The same turns and mirrors carry the whole set onto itself, and each row onto the other rows of its family. Which rows share a family with each named row? Give them in list order.
These 32 rows form 4 families of 8 rows each.
guga: [ 10  -6   0   3   4  -6   4   6   4  -1   8  -6  -2   9   4   8  -2  16
 -18]
fase: [ 3 -2  1  0 -7 -4  1 10 14 -9  8  6 -5 13 15 13 -1 -4  3]
Disar: [ -5  -6   6  -1 -20  12  -8   2 -15  -6  15  12   1   4  -1  11   5 -11
  -9]
zozak: [  5  -9  10  -9   0  -8  -4  13   8 -12  12  -5  -6  19   0  -2   1   0
 -19]
zovap: [ 3  9  0 -7 -5  5 -3 16  5  4 -3 -4 -5 12  8 -5  6 -4  2]
baso: [ -9   1  11   1 -15  15 -14   5  -6 -15   4   6   2   3  -1   8   4 -14
   0]
zigi: [ -7   6   7   9 -18   4  -9  -6 -12 -11   9  -3   5   3   1  12   2  -3
   6]
gako: [ -2  -2  10   6  -4  12 -11   1 -17  -7   4  -7   5  -1 -12   4   3   5
 -20]
Livan: [  2  -1   2   6 -14  17   0  -5 -17  -9  11   3  11   0   7   9   2  -3
  -1]
Gamid: [  0  -3   8   6 -13  18 -11  10 -23  -3   6  -3   5   5   3  12  -3   3
 -17]
rar: [  1   8   7  10 -13  12  -6   3 -14  -7  13   2  17   0   5   3  -5  -4
   1]
Gukim: [  5  -4  -1  -6 -12  -7   1  11   6  -4   3 -10  -9  18   8   6  -2  -9
   4]
Bek: [ 11  -3  -3  -5   0  -8   8   3  -1   6   2 -11  -1   9  -3  -2   2   3
 -12]
Dal: [  9  -9   7   0 -22  11  -8  -2 -16 -19   3  -1   3   4   4   8   1   2
 -18]
kezop: [  8 -10   4  -4   7   5  -1  18  10  -5   3   3  -4   9   1   4   0   5
 -23]
Movif: [ -3  -5   8   1 -24   6 -14   3  -7 -17  20   8   3   5  -1   2  -2 -11
  -7]
der: [-4  7  0 -4 -2  0 -4 14 10  3 10  5 -5  3 14  3  6  4  1]
Gepev: [  9   2   6   5   5  -2   1  10  11  -6  -3 -16  -2   9   3   1  -4   9
  -6]
Tuto: [  7 -16   7  10 -18   6   4  -1 -16 -10   9  -1  -4   5  -8   5 -11  -4
 -14]
Tego: [-4  4  6  4  7 -1  1 15 12  6 10 -2 -4  9 -1  3  0 -3  2]
mebeg: [  0   4   7   8 -26   3  -3   0 -16  -5   4  -1  -2  -3   6   0  -4  -1
   2]
Vegu: [  4  -1   4  -1  -2  -9   5   2  19 -10   6   0  -6   8   0   0   4  -5
   1]
bov: [  1  -2  11   8 -11  14 -16  13 -17  -6  15   1   7   8  -7   3  -6   1
 -20]
dipaz: [  6  -3   9   8 -10  19   0   5 -17  -2   3   4   0  -2  -9  -6  -2   1
 -16]
tibod: [  9   4   9   1  12  -3   3  13   1  -1   4 -11   8  13   6  -1  -2   8
 -11]
pas: [  3  -3   9  -1  -1  -8  -7  18  12  -4   1  -6 -12  13  -4   3  -1   2
 -15]
rad: [-4  6  9 -3  3 -2 -4 19  6  2 15  2 -2 20  5  1  3 -5 -2]
kud: [  5   0   6  -7  -1 -10   5   4  11 -13   9  -5   4  10  12  -2   2  -4
   2]
Gav: [ -1  -3  10   7 -23  19  -8  12 -10 -12   4   5  -7   8   3   2  -6 -12
  -1]
Fika: [  5 -11  11   8  -9   8  -6  -3 -12 -18   3  -5   5   9 -11  14  -4  -2
 -18]
bosid: [ 10  -8   8   4 -16   6  -6  -3 -12 -21   9  -6  13  -1   1   1  -7   1
 -16]
tuf: [ 10 -11   1  -5   4   7   4  14   5   0   3  -4  -7  21  -6   0   0  -7
 -14]

Which other rows belong to the same family as Gamid? Disar, Livan, Dal, Gepev, Tego, Vegu, pas
Which other rows belong to the same family as baso? guga, fase, zigi, gako, kezop, der, Fika

